In the data rows, the value 128 means zero.
Some points, each followed by its number:
[ 92 121 189 105 149 146  90 170 102 161 177 185 221 139 139  90 211  91
 155 202 185 153 123 209 107 119 204] 0
[109 132 107 129 110 116 129 113 141 106 107 131 145 110  91  92 117 157
 193 103  90 143 110 121  91 150 102] 1
[ 92  91 204  91 159 121  91 189 149 157 173 189 175 129  86  89 171 113
 229 126 121 126 124 185 122 133 161] 2
[133 129 125 124 107 130 131 131 115 136 129 122 101 140 155 144 107 123
 119 123 123 130 140 105 120 125 118] 3
[112  97 133  96 104 139 104 135 120 124 137 115 101 160 146 114 108 116
 133 118 126 151 170 129 129  99 129] 4
[110  91 116 118 107 162 124 117 152  87  92  86  88 166 165 182  87 105
  86  86 171 113 167 149  95 123 103] 5
[129 144 150 183  87  85 175  86  85  87  86 104 135  85  86 151  87 176
 117  86  85  85  84 108 147 135  88] 6
[117 112 154  95 178 134 104 239 122 179 172 160 255 143 108  89 220 108
 187 185 111 172 150 180 101  89 222] 7
[244 138 108 189 146  85 211  86  85  87  86  86 107 100 108 218  87 206
  86 142 109  85  84  86 218 207  88] 8
[111  96 129 117 107 137 107 160 155 156 152 167 119 129 123 103 166 104
 141 155 110 142 139 146 106 125 148] 9
[166 201 108 164  87  85 168  86  85  87  86  86  88  85 120 182  87 146
  86  86  87  85  84  95 195 153  88] 10
[101 131 156 129 124 126 109 119 124 127 136 130 155 136 105 102 112 111
 165 128 162 130 126 133 123 132 124] 11
[101  91 128  91  92 152  90 105 151  87 131 121 127 157 136 113 107 131
 117  86 135 136 156 132  89 125 115] 12
[ 96  95 107 103 124 145 106 129 147 134 137 150 140 145 136 114 140 102
 123 134 147 148 158 156 107 113 135] 13
[102 105 141 115  88 127 105  92 122 105 134 139 129 139 108  97 120 108
 160 131 118 124 160 131 120 121 121] 14
[139 122 113 144 146 118 137 116 162  97 114  97 123 108  94 121 103 154
 138 117 118 144 107 103 117 143 109] 15
[109  91 149 102 115 145 111  91 127 109 131  97  88 149 149 133 111 106
 108 144 152 172 123 112 125 128 128] 16
[138  91 112 103 162 162  90 105 133 255 166 164  88 169 166 105 148  89
 136 171 120 178 167 130 113  89 151] 17
[116  91 140 111  87 123 109 136 117 121 138 159 149 134 107 106 125 138
 176 110 132 139 121 139 113 153 135] 18
[104 166 159 113 167 143 104 157 132 155 154 126 142 155 131  93 113  99
 160 113 161 123 136 131 139 132 142] 19
[ 97 129 177  91 118 137  96 128 136 130 135 158 121 189 135  89 129  96
 133 122 137 149 180 132  89 150 127] 20
[114  91  96 125  89 108 133  86 112 114  86  87 121 141 115 129  95 133
 126 113  85  93 145 104 164  95  92] 21
[255 153  85 239 117  85 214  86  85 109  86  86  91  85 105 239  87 186
  86  86 108  85  84  94 255 175  88] 22
[104  91 203  91 125 129  90 145 128 136 172 148  91 160 118  89 156 105
 176 156  85 135 156 140 121 118 152] 23
[183 119 112 183  93 111 171  93  96  99  97  86 108 115 123 159  89 144
  96 102 103 101  96  86 179 161 100] 24
[119  91 169 111 244 134  90 226 179 186 187 176 206  99  86  89 222 123
 220 174 126 181 110 193  89 111 215] 25
[194 151 114 189 110  85 198 110  85 100  98  99 152  85  86 171  89 233
 144 134  86  85  84  86 162 183  91] 26
[113 138 169  92 195 176  90 176 166 162 206 167  98 193 217  89 162  89
 112 204 186 184 180 184 110  98 192] 27
[107 137 133 111 114 144 111 119 175 147 126 145 121 113 107 111 131 112
 143 109 132 127 131 107 131 119 114] 28
[121  98 156 134 102 126 118 107 126 134 124 129  89 133 129 113 117 109
 130 110 121 121 143 116 158 111 112] 29
[156 158  93 156 104 117 148  86 115 112  95  99 101 104 120 166 101 144
  99 101 100  96 110  88 144 107  98] 30
[111 151  95 130 131 110 135 107 167  87  88 103 117 107 100 125 119 134
 140 114 113  98 165 110 138 172  90] 31
[ 92 121  97 102  87 131 126 120 131 112 111 114 141  98 100 126 136 148
 138 125 120 123 141 124 143 117 104] 32
[115 141 168 122 111 125 118 118 121  87 110 135 115 127 107 109 133 115
 158 124 139 111 105 135 137 113 128] 33
[130 119 144 118 148 162 115 122 185 158 131 127  92 146 134 121 110 104
 128 128 138 157 148 115 103  94 118] 34
[120  95 145 107 193 149 107 171 170 188 172 126 107 174 154 101 148 101
 126 172 147 157 168 158 107 121 174] 35
[120 156 141 156 184 124 138 151 134 135 128 139 161 102 133 156 147 109
 103 124 165 107  99 136 120 146 137] 36
[113 108 116 174 161 106 140 124 135 141 111 109 160 117  86 106 107 134
 162 118 109 134 140  89 104 149 104] 37
[108 180  88 109 101 161 129  86 158 169  86  94  88  85  87 149 108 153
 126 102 121 101 118  86 129 136  90] 38
[111 122 106 103 145 156  98 163 114 157 162 166 129 152 214 146 194  91
  86 164 177 139 146 193 117 103 186] 39
[124 177 153 116 144 138 114 146 122 122 141 137  97 124 128 119 115 120
 124 116 145 155 121 127 117 121 134] 40
[156 138  85 150 110 104 161 122  85  87  88  87  88  95 153 199 113 146
  86 102 123  97  90 130 146 134  90] 41
[157 131  85 134 102  91 145 117 115  90  97  86  91 113 117 129 100 149
 136 112  85 109 126 118 161 131 102] 42
[147 193  85 188  97  85 171  86  85 108  86  89 115  99 106 150  87 137
  86  86  85  85  84 102 154 151  88] 43
[132 135 131 149 100 105 154 122  85 105 117 117 139 108  95 145 110 162
 136 124 133 101 129 117 142 204 114] 44
[160  95 101 174 116  90 193 138 122 113 101 112 168  85 111 152 134 154
 112 135 103  85 110  86 199 188  94] 45
[132 139  97 153 119  99 142 113 110 118 106 120 125  93 104 123 135 154
 148 114  90 116 102 100 187 172 101] 46
[114 144 188  97 129 154  93 118 164 140 152 159 109 133 135  94 128  93
 129 121 135 140 136 143  99  95 133] 47
[142 142 120 150 148 114 146 127 125 118 124 113 123 113 109 126 105 149
 133 104 127 104 102 115 152 132 115] 48
[113 105 138 132 190 135 117 145 165 112 165 150 136 133 148 107 155 117
 136 162 158 161 156 170 100 117 155] 49
[132 126 116 151 121 109 142 104 113 110 106 107 103 106  95 125 120 149
 152 121 114 137 114 113 146 117 106] 50
[154 202 103 188 114  85 183 108 100  97  86  87 149  85  86 140  98 182
 134  86  85  85  84  87 192 191  88] 51
[135 137  93 108 152 105 124 131 160 124 115 103 119 116 108  98 130 138
 170 120 104 136 101 116 144 104 129] 52
[108  91  85 110 141 123 138 115 185 134  90  86  88  85  86 150 122 184
 132  89  87 128 142  86 161 179  88] 53
[112 113 157 105 184 159  90 170 138 190 183 160 190 184 175  95 166  91
 124 186 171 173 168 205  94  89 201] 54
[ 92  93 152  91 165 138  90 197 108 183 201 155 173 196 166  89 193  89
 178 209 120 156 208 237 155 105 227] 55
[110 147 161 137 127 138 120  94 100 150 134 165 152 109 137 128 145 114
 117 140 142 114 116 120  99 101 133] 56
[250 149  85 224  87  85 209  86  85  87  86  86 155  85  86 181  87 216
  94  86  85  85  84  86 191 197  88] 57
[154 153  88 163  87  92 164 126  85 112  90 118 137  92  86 153  90 168
 110  86 108  85  93  93 145 187  95] 58
[108 141 133 107 134 141 111  99 137 134 120 126 117 149 120 127 118 110
 129 123 123 114 162 139 106  95 124] 59
[155 140  96 184 117  85 175  98  91  98  86  88 131  86 100 151 103 177
 120 103  85  98  89  89 198 216  88] 60
[115  91 151  91 114 154  97 132 129 147 157 127 110 176 159 109 105 112
 141 138 134 159 175 117 111  89 137] 61
[116 128 152  99 161 150  99 173 189 111 126 103 113 156 126 104 109  98
 136  86 135 135 134 108 128  89 119] 62
[118 135 112 128 115 120 133 142 145 139 122 144 110  98 106 114 129 152
 134 100 103 111 116 101 119 104 110] 63
[124 128 144  94 127 171  97 119 160 114 147 122  89 165 169 128 105  99
 102 154 160 180 138 118  90 110 134] 64
[187 138  98 145 160 121 138 137 146 170 155 154 110 110 105 136 142 145
 152 123 109 146  99 153 140 119 138] 65
[ 97 134 140 151 100 128 141 145 104 111 117 144 143 103 121 143 124 132
 119 107 161 109 107 109 119 159 107] 66
[255  98  85 245  87  85 224  86  85 118  86  86 110  85  86 209  87 203
  86  86  85  88  84  88 196 198  88] 67
[194 129 115 180 158 103 168 131 117 114 110  90 100 100 114 175 104 143
 115 111 107 113  93 108 183 135 106] 68
[142 135 121 140 135 124 147 169 123 103  96 124  88 139 148 143 119 116
  99  97 105  92 137  86 108 116 117] 69
[150 144 135 148 128 100 161 141 112 113 118 121 156 120 112 132 129 140
 126 139 113 123 115 126 143 181 129] 70
[138 120 110 145 133 108 143 146 106 135 127 121 168 105 129 153 137 138
 125 122 107 120 116 121 157 137 135] 71
[192 179  85 214 141  85 195 108  85  87  86  86 143  85  99 190  87 171
  86  86 109  85  84  86 162 184  88] 72
[107 112 131 113 121 170  90 124 107 230 191 192 147 173 170  90 128  89
 125 143 164 167 143 148  89  89 155] 73
[117 145 118 111 113 126 133 146 145 111 121 128 125 145 152 129 142 107
 110 152 140 153 127 137 118 121 126] 74
[169  98  85 150  87  90 171  98  97  88 113 104 162  87  86 146 112 188
 145 156  99 127  97 101 154 157 103] 75
[ 92 137 175  91 150 158  90 160 131 155 175 179 128 160 168  89 155  89
 133 146 162 135 137 175  89 117 165] 76
[132 115 106 118 154 134 136 129 171 120  98  91  88 117 145 157 113 118
  86 105 110 121 153 106 130  96 103] 77
[190 194 108 164  97  85 195 113  88  89  86  86  88  85  90 193  98 169
  86 122  91  85  84  86 207 159  88] 78
[255 195  86 195 120  85 224  88  85  87  92 132 124  85 126 205 121 197
  86 151  98  85  84  86 131 221  88] 79
[109  91 207  91 135 143  90 162 141 157 187 202 135 163 139  89 190  91
 178 178 119 132 162 177 125  96 182] 80
[ 99 125  85 127 138 146 115 135 180 113  99  95 143 134 150 126 118 107
 109  87 129 111 160  92 112 114 100] 81
[255 180  85 192  87  85 209  96  85 117  86  89 122  85  86 196  94 188
  86  86  88  95  84  98 209 221  88] 82
[201 163  88 158 109  85 185 117  85 125  96 108  88 111 132 161 123 157
  91 153  85  85 118  86 176 112  95] 83
[110  91 140 135 191 174  90 135 141 165 190 190 113 144 167 131 151  89
 103 150 212 127 185 179  97  89 155] 84
[128 155  95 143 102  85 160  95 132  87  86  86  88  91  86 133  87 148
 107  86  85  89  84  86 131 155  88] 85
[199 169 111 170 113 110 168 109 102 118 117 121 123 127 121 141 109 156
 108 105 107 135 111 119 157 168 108] 86
[ 92 156 135  91 203 171  90 192 151 197 198 150 190 192 227  89 188  89
 130 198 165 160 146 181 113 116 220] 87
[125 149 131 155 140 116 151 125 126  87  88 104 110 102 109 171 100 124
 100  86 147 101 124  97 121 162  95] 88
[115 145 149 120 186 138 122 167 149 171 163 127 125 144 140 107 155 118
 126 165 138 150 145 155 119 135 167] 89
[159 136  86 147  93  85 168  96  95  87  86  86 109  85  86 139  87 198
 127  86  85  85  84  88 168 186  88] 90
[ 96 106  94 137  87 122 130  86 131 113  86  86 144 137  89 110  87 131
 133 104 101 100 135  86 118 165  97] 91
[ 92  96 170 112 177 157  90 163 150 191 178 204 127 157 170 101 176  89
  86 170 195 123 145 199  89  93 180] 92
[131 171  88 167  97  85 170 115 112 101  86 104 117  85  86 142 100 184
 116  89  85  85  84  86 139 128  88] 93
[103  91 102  94 168 159  90 147 160 197 166 176 104 134 149 108 171 105
 134 152 162 188 136 152  89  89 151] 94
[ 97 132 117 108  93 105 116  86 126  87  98  86 180 148  86  89  87 166
 201 109  85 120 135 158 141 156  98] 95
[115 105 154 148 141 134 118 145 142 165 144 151 137 126 112  93 133 106
 160 143 133 157 135 113  94 130 127] 96
[108 108 171 110 134 148 121 187 151 159 155 182 176 108 115 115 190 117
 137 160 146 121 115 170  95  93 168] 97
[109 114 116 103 133 154  98 136 149 166 146 128 107 132 147 118 142 101
 114 153 163 138 123 138 118 111 156] 98
[115 118  85  91  87 152 133  86 141 104  86 130  93 142 140 140  95 129
 101 103  88  88 180 104  89  89  89] 99
[ 93  91 133  91 134 147  90 154 184 179 156 153 147 161 141  89 126 100
 159 105 143 147 120 126  89 116 142] 100
[161 141 113 149 118 120 143 107 131 112 114 111  98 121 152 156 109 127
  92 137 117 117 115 116 147 142 103] 101
[120  93 114 141 135 129 136 132 173 130 109 110 113 103 109 137 118 120
 118 119 113 101 162 104 141 141 100] 102
[161 139 116 131 127 127 134 178 130 122 154 141  91 112 133 149 173 138
 108 144 117 141 114 198 146 123 161] 103
[158 116  96 212 104  86 178 110  85 111  86 115 147  85  86 187 107 193
 106  86 124  85  84  86 149 159  88] 104
[115  91 151  99 232 168  90 221 191 193 193 177 147 174 189  96 202  89
 107 177 181 149 148 201  96  89 208] 105
[131 185 113 142 139 110 136 124 120 112 103 111  96 102 125 136 116 126
 102  88 116  95  84 128 115 141 112] 106
[104 104 123 114  98 107 118 123 108 109 119 126 169 139  97  89 108 147
 185 108 103 103 137 112 117 171 118] 107
[ 92 177  95 125  97 128 107 101 118 133 137 157 127 125 122  97 156 110
 146 163 165 164 127 145 103 183 129] 108
[104 168 121 155 140 130 131  86 121 111  98 122 139 134 129 142 105 112
 104 128 144  98 139 140  93  89 108] 109
[134 170  85 127  96 103 173  86 149 115  86  92 100  90 154 195  93 167
  86 126 117  85  84  86 159 152  88] 110
[112  98  85 127 150 103 122  86 153 117 110  86  94 102  86 117 112 161
 149 131  85 136 145 108 132  89  94] 111
[108 151 152 120 160 164 110  97 140 146 135 112 116 156 159 142 104  99
 106 150 185 156 130 108 103  92 131] 112
[102  91 124  93 113 118 107 128 134  96 133 116 152 150 121  94 134 118
 151 134 113 145 151 154 133  91 130] 113
[133 167  98 128  87  86 178 120 104 100 100 117 153  98 108 121 112 157
 144 145  85  85 101  86 166 149  96] 114
[102 125  85 117 137 126 125 120 179  87  86  86  97  99 109 149 117 135
 114  86 131  85 181 121 162 170  88] 115
[110  91 137 141 147 115 127 157 163 145 125 122 171 185 139  98 113  89
 146 135 144 107 168 148 122 134 122] 116
[120 167 140  91 146 139 126  97 161 123 104 117 127 124 111 132 126 129
 106 118 133 121 125 106  90 143 115] 117
[ 96 116 159 107 124 130 137 111 116  87 135 147 183 113 130 137 140 126
 121 186 152 150 124 143  89 128 128] 118
[174 192 102 157 111  85 179  93  91  87  86  86 156  87  86  96  87 189
 173  86  85  85 100 105 163 229  88] 119
[146 202 104 175 115  85 179  90  85  87  86 102 151  85  86 118  87 170
 137  86  85  85  84  86 113 219  88] 120
[112 103 133 116 217 158  97 154 135 196 168 124  94 189 174 110 144  89
 120 180 177 200 154 160  89  93 198] 121
[110 103 140 103 100 151 105 181 111 157 149 173 110 150 183 131 175  89
 115 138 145 134 149 134 111  91 163] 122
[118 114 119 141 132 133 126 112 124 115 110  98  89 102 115 139 127 137
 148 121 145 162 123 108 143 103 109] 123
[102  98 168  98 127 145  90 203 129 161 182 187 179 159 169  89 215  89
 135 177 149 131 146 193 125  94 213] 124
[109  91 130 114 121 147 113 128 132 162 141 139 109 137 137 122 131 112
 136 124 128 133 139 123 137 125 128] 125
[119 119 131  94 125 163 102 101 167 113 131  97  90 173 168 129  90 100
  99 146 147 167 140 108  90 105 121] 126
[110 129 147 134 105  95 141  90 106  87 102  86 127 106  86 139  87 170
 148 107  88 110 101 111 136 157 100] 127
[ 95  91 145 100 116 128 103  92 129 105 135 139 157 130  98 102 130 131
 173 138 124 137 169 132 115 128 125] 128
[130 136 141 154 105 100 154 122 115  97 113 124 169 106  86 133 118 145
 132 121 133 126 122 129 143 168 102] 129
[102  91 147 141  92 124 144 128 107 156 124 155 189 122 115 102 156  99
 136 181 136 101 128  92 101 164 140] 130
[137  91 187 133 178 131  97 233 160 165 170 207 250 136 139  89 255  89
 150 196 138 132 162 237 102  89 239] 131
[118 139 122 112  90 126 125 133 116 101 120 133 113 117 123 139 107 139
 122 101 146 122 105 122 108 163 121] 132
[100 111 175  91 117 140  96 122 139 145 156 157 104 151 116  94 140 118
 164 148 113 139 144 132 108 124 142] 133
[123  91 132 111  98 141 118 113 154 103 107 127 114 140 140 131 117 111
 120 108 143 136 141 121 115 127 112] 134
[111 156  85 116  87 118 140  90 135  96  86  93 101  85  86 143  87 172
 111  86  85  85 130  86 116 173  88] 135
[234 153 132 180 136 114 169 117 119  95 126 117  98 118 129 161 122 144
  96 126 112 126 112 136 171 146 127] 136
[175 144 103 197 109 100 170  87 103 112  99  91 139  96  86 134 102 186
 165 108 104 119  97 100 199 137  99] 137
[107 124 108 158 118  85 163 114 133 114  86  86 121 118 100 124  87 117
 104  86  85  85 149  88 172 168  88] 138
[111 112 143  91  91 142 108 111 137  87 105 100 107 152 104 103  97 139
 169  93 103 125 164 123 126 109 108] 139
[102 124 119 125 131 112 123 110 111 125 118 114 149 122 117 109 123 131
 134 134 120 112 139 129 140 125 130] 140
Which three points above are nearest to each new point by angle? Their numbers follow each, nearest first.
[113 151 104 109 109 155 135  91 134 148 102  91  91 106 111 158 100 147
 116 129 136 120 123  92 123 127 106] 38 135 110
[137  91 114 161  87 127 142  97 102 106 104  86  88 121 147 153  90 109
  90 113 115  96 104  86 165 126 107] 24 30 101
[117 120 158  96 106 167  90 178 167 104 132 110  88 141 119  99 100 125
 162  86 132 138 123 111 131 121 119] 62 139 4
[119 195 124 170 119  85 163 121 129  87  86  86  99  85  86 137  87 141
  86  86  85  85  84  86 111 156  88] 85 93 43
[121 172 119  92 125 128 133 169 151 121 126 139 131 145 154 126 152 108
 115 136 138 155 118 147 115  99 138] 74 39 87
[106  91 214  91 178 162  90 137 157 144 196 175 147 130 143  89 183 106
 170 184 135 151 142 154 127  89 181] 80 124 0
[116 156 135 124 155 141 120 135 127 145 131 120 111 159 157 123 119 103
 120 128 153 140 138 104 113 126 138] 112 121 64
[126 167  96 150 124  90 143 118 111 117  97 106 128  94  98 115 103 145
 149  86  85 102 122  89 130 136  99] 93 120 85
[117 142 100 112 138 139 115 154 112 158 143 159 145 135 185 144 190 116
  91 162 159 119 127 176 119 128 169] 39 87 92
[ 97 120  92 120  87 115 133 107 118 107 101 105 137  98  94 120 117 152
 141 112 106 108 133 111 155 119  98] 32 21 91
[114  96 174  94 143 132 107 126 142 100 140 120 119 131 133 109 132 119
 144 130 102 126 139 143 114 104 136] 23 133 113
[117 115 141 137 172 146 131 105 132 170 147 136 191 133 141 141 141 108
 120 178 160 126 134 137 112  89 153] 54 0 87
[114 109 161  95 125 142 113 166 138 165 156 154 132 151 134 108 142 109
 149 135 118 122 180 141 138 120 142] 80 55 23
[167 124 132 161 100 100 161 114 115  93 113 146 157 106  86 137 129 163
 132 121 114 126 122 135 151 173 102] 129 57 26
[ 93  99 172 106 118 130 115 116 140 107 141 165 145 126 110 101 154 122
 148 151 143 144 154 151  94 131 121] 128 133 118
[123 145 111 110  87 142 117 136  85 145 131  89  88 145 154 137  97 121
 120 138 107 143 137  86 149  89 119] 3 4 21
[123  97 147 114 193 141 118 161 159 171 164 134 107 167 160 104 159  94
 111 184 143 152 180 158  89 129 172] 35 121 27
[132 149 169 141 146 117 124 140 109 110 145 146 126 123  98 123 129 131
 154 138 120 125 100 130 120 105 126] 33 2 40
[101 122 172  91  92 144  95  91 120 118 132 131 128 186 158  89 107  97
 149 108 148 151 153 146 119 116 128] 20 61 4
[ 97  91 119 161  88 144 129 152 131 120 113 152 123 118 126 138 122 121
 117  97 189 115 127  97  89 175 110] 66 132 134
[121 145 108 120 104 128 141 112 140 142 124 144 106 101 148 162 128 138
 100 135 148 122  95 113 132 139 115] 110 101 41
[124  92 141 123  96 151 123 108 111 132 125 168 113 141 165 150 134 100
  86 148 148 117 144 118  93  97 126] 122 56 84
[157 111 106 150 160 123 133 138 135 150 151 131 108 149 131 124 131 117
 129 152 110 140 122 166 143 140 150] 65 103 35
[149 149 101 185 135  89 174  99  98 109  86  88 119  85 127 196  93 137
  86  87 123  85  84  91 175 169  88] 72 10 22
[119  99 146  96 117 118 118 140 128  87  99  96  88 134 133 122 110 120
 112  89  85 107 139 130 107 114 108] 139 99 69
[122 116  85  98 132 142 126 143 173 113  97  91  88 125 151 166 118 138
  99 101 139 157 145 115 122 103 106] 77 5 81
[111  95 124 133 152 139 108 131 128 136 151 150 135 136 135 115 126 113
 134 125 162 110 161 144 112 118 134] 84 92 13
[103  91 129  91  87 143 108 114 123 108 122 121  99 155 141 108 116  98
 129 123 130 143 186 121 155 139 118] 4 134 14
[166 102 124 160 153 108 151 184 132 109 127 109 145 132 129 128 137 128
 139 136  89 107 107 121 134 119 138] 71 68 45
[146 110 123 149 153 122 142 161 142 112 121 116 135 124 141 137 144 122
 125 127 106 110 123 113 137 107 126] 69 68 71
[157 124 127 151 157 115 138 179 107 155 138 131 219 120  99 122 168 142
 155 147 101 138 124 143 141 127 170] 7 25 131
[116 117  85 169  94 112 157  86  87  87  86  86  94  87 148 228  87 148
  86  86 192  96  84 108 182 196  88] 41 110 88
[106 109  85 151  90 101 142 111 113 124  95 129 141 107 109 115 127 116
 120 130  93 116 119 131  97  98 103] 21 91 93
[108 142 109  92 115 122 103 161 127 150 149 163 172 119 119 104 175 127
 173 137 124 140 137 133 124 142 153] 7 2 25
[113 107 116 103 198 134  90 144 148 162 204 157 136 185 160  89 173  89
 179 207 109 170 155 249 137  89 200] 55 54 87
[137 119 117 135 101 125 140 115  88 116 101 117 104 122 158 171 119 124
  86 120 134  99 115 126 126 116 105] 41 101 30
[113 115 126 184 140 109 137 148 134 172 127 123 169 111  86  90 120 118
 180 139 124 155 119  91  89 156 114] 37 96 1
[109  97 127  91 103 140  90 183 149 170 169 198 112 145 144  89 199  99
 143 165  99 164 129 166  89  98 176] 9 124 80
[112 112 141  92 192 140 100 179 101 196 159 121  97 201 185  96 156  89
 111 168 135 188 151 169  89  89 201] 121 35 27
[107  98 118 102 163 124 118 173 187  91 122 148 173 113  86  89 157 156
 202 107  99 147 145 107 115 145 107] 1 2 107
[100 124 146  91 111 144  94 146 127 110 151 139 130 172 160  94 143  99
 138 131 145 164 135 198 112 116 160] 76 124 54
[ 99 119 164 130 108 137  97 125 101 137 146 149 172 140 112 110 109 111
 151 114 185 132 138 143 104 122 125] 11 18 0
[132 148 119 100 125 141 111 112 136 137 135 147  88 118 130 117 153 139
 140 149 117 192 109 137  92 104 128] 94 64 17
[126 149 108 100 135 121 122 106 171  93 106 100 102 118 123 106 113 138
 155 102 117 128 121 111 152  96 103] 52 111 139
[113  97 101 110  87 158 133  99 145  90  86  90 110 151 138 164  87 120
  86  86 150 125 166 112 123 127 101] 5 134 99
[115 141 117  91 111 122 103  86 137 108 137  97 143 159  86  89 100 182
 225 128  85 170 148 118 181 144 119] 95 139 107
[115 144 124 111 115 124 132 163 146 122 116 137 144 144 141 119 145 103
 116 118 136 134 132 141 121 113 130] 74 122 124
[106 156 155 118 128 151 122  94 132 107 102 113 104 151 138 138 108 107
  92 105 149 117 152 109 135 121 108] 5 109 112
[117 140  85 106 122 116 133 103 122  87  89  86  88  86  90 151 104 187
 125  86  85 116 128 101 120 118  93] 135 85 93
[131 123 146 130 102 143 141  96 121 107 100 120 104 148 138 156 108 124
  92  98 135 117 152 110 128 119 105] 5 99 134
[ 99 118 158 115 116 135 104 100 128 101 136 139 129 151 127 109 120  99
 143 137 139 133 160 137 114 122 127] 14 20 128
[106 118 144 103 113 156 105 172 107 136 148 171  88 144 191 142 172  89
  89 136 161 151 148 143  89  89 156] 122 39 92
[108  91 152  93  87 145 107  99 116 138 135 134  98 128  93 119 113 129
 137 129 138 123 168 130 120  89 116] 14 4 29
[107 132 136 117  99 124 125  86 136  92 100  92 144 146 122 117  97 136
 156 128  99 107 142 130 139 136 100] 95 139 91
[136 122 138 145 121 109 133 160 105 110 126 116 149 108 112 140 138 121
 115 118 119 109 119 146 129 154 140] 70 71 129
[111  91 127  91  87 134 101 148 128 108 141 159 130 133 120 116 120 134
 144  96 162 141 118 146 104 158 137] 18 12 132
[143 119  85 186 137  85 156  96  94 105  86  86 125  85  97 145 107 180
 134  92  85 106  84  92 212 223  88] 60 46 90
[115 116 122 110 133 128 123 142 127 142 126 145 103 116 132 125 148 113
  96 122 116 125 143 121 115 108 137] 122 94 9
[109 134 102  96 170 171  90 197 124 190 180 203 155 141 246 147 255  89
  86 189 200 140 139 221 123  89 220] 39 87 105
[147 108 119 127 109 139 139  97 105 122 142 129 133 121 158 152 127 149
 122 169 143 150 105 116 135 131 129] 75 16 118
[139  91 181 102 175 171  94 113 193 170 160 144  88 158 135  98 108 103
 155 141 145 185 155 134  89  89 136] 34 47 35
[142 142  94 141 120 122 150 107 138 107 123 124 140 140 148 141 126 127
 106 156 125 162 148 104 129 146 112] 101 79 86
[120 192 130 123 138 127 114 135 133 109 114 126  88 113 150 124 134 100
 108  90 136 102  84 155  95  99 127] 106 40 109
[102 123 169  91 153 179  90 110 158 165 188 147  88 174 187 110 113  89
 109 152 182 144 153 168 112  89 157] 27 84 76
[220 103 118 185 126  97 171  98 101 134 118 123 123 122  96 162 103 163
 125 108  86 118 128 114 154 171 115] 67 57 82
[101 146 165  91 157 167  92 160 143 157 172 173 131 154 179 109 159  89
 115 153 165 142 133 155  93 106 164] 76 27 92
[149 179 127 132 102 107 153  90 102  87  96  92 130 113 105 105  94 159
 152  94 105 118 111 119 136 196 100] 119 120 51
[102  91 180 119 134 112 121 124 123 110 139 147 174 147 113 103 144 120
 153 152 140 127 171 158  95 155 129] 128 2 118
[119 118 140 103 208 148  96 167 134 192 163 134  93 185 185  94 158  89
 128 169 139 192 144 153  98  93 185] 121 35 27
[110 118 210 103 147 156  94 106 167 115 147 153 114 151 158  97 137  89
 121 133 141 112 157 119 113  90 134] 47 20 76
[103 113 125 110 139 150 114 142 152 125 114 133 114 144 148 146 134 103
 114 102 161 121 146 148  93 123 124] 5 13 84
[105 154 141 107 110 155 105  96 128  87 124 141  88 136 155 147 143 103
  86 120 147 129 190 130 105  89 114] 59 5 99
[121 142  85 174  87  86 145 104 102  89  86 100 140  85  86 144  87 159
 107  86 103  85  84  98 101 127  88] 93 85 6
[109 145  85 153 124  99 141 116 153  87  86 119 154  85  86  94 115 176
 186  86  85 125  96 115  89 169  90] 1 120 15
[158 170  89 157  87  97 168 137  85  97  93 139 149  85  86 157  92 160
 101  86 123  85  99  98 143 204  96] 58 120 72
[103 137 161  95  87 131  95 127 119 125 124 109 175 174  98  89 101 125
 212 100  85 131 150  86 153 152 116] 107 95 139
[129  91 131 140 160 140 119 125 185  98 131 103  93 123  99 121 110 122
 126 138 139 178 121 114  89 100 123] 34 15 126
[105 149 118 122 104 152 125 149 126 120  97 100 101 101 135 160 115 121
 103  86 159 124 125 101 127 118 101] 88 38 5
[128 144 108 148 101  85 172 120  91 103 108  86 183 179 104 104  87 147
 175 134  85 127 145 116 160 123 108] 95 114 137
[115 103 147  92  95 150 101 110 135 150 143 154  94 130 112 108 136 125
 144 134 132 157 151 139 108  89 124] 133 61 47
[132 184  85 143  93  96 172  94 131 107  86 110 107  88 143 184  99 157
  86 110 104  85  84  93 151 148  88] 110 10 30
[111 107 147 157 122  97 150 131 157  87  89 102 161 122  86 106  87 120
 151  93  97  85 152 130 126 162  97] 138 91 31
[133 136 117 129 187 145 112 130 166 147 143 127  88 131 167 133 133 114
 128 143 151 166 114 127 135 119 135] 121 27 94
[160 135 125 142 169 115 142 135 138 137 149 138 175 130 107 110 135 144
 189 159 110 151 132 131 134 164 135] 25 7 70
[131 150 132 133 130 112 131 106 129 105 114 127 123 120 121 114 115 125
 134 129  88 111 116 101 104 119 112] 85 120 93
[118 149 150 126 149 116 136 118 133 108 114 106 161 137 106 109 118 126
 140 127 111 130 132 115 101 114 120] 37 95 117
[113 102 118 108 156 135 103 128 164 150 157 135 109 165 126  98 136 109
 150 157 112 150 145 181 103 112 155] 35 94 121
[126  91 132 136 126 121 150 125 106 145 124 132 108 112 116 139 150 131
 124 153 111 101 111 102 134 174 120] 45 44 60
[100  91 194  91 121 151  90 193 133 157 186 190 163 167 187  89 215  89
 129 181 144 113 165 186 149  89 209] 124 80 55
[ 94  91 152  91  87 176 101 130 130 156 143 133 111 178 161 116 106 104
 132 129 185 184 127 131 117  98 138] 61 64 4
[143 167  85 106 142  93 141 109 161  87  86  86  88  85  86 104 105 169
 181  86  85 118  84  88 158  89  93] 52 50 85
[ 99 126 123 118 124 105 130  86 132  90 106  90 175 129  86 102  95 167
 184 121  96 106 135 132 130 149 101] 95 107 127
[110 134 120 120 129 150 113 130 135 148 135 140 100 127 164 137 134 113
  90 123 162 142 107 130 103 110 133] 98 112 64
[105 120 172 121 121 143 141 157 147 146 131 157 128  94  93 131 154 123
 135 144 143 111  90 131  99  89 126] 97 2 56
[116 118 160  91 153 168  90 169 141 178 202 150 223 173 158  94 157  89
 109 206 156 167 141 244  89  89 223] 54 0 87
[112 105 140  92 153 149  95 173 151 127 163 141 180 142 117 104 158 123
 164 142 123 166 171 151 103 111 169] 7 25 55
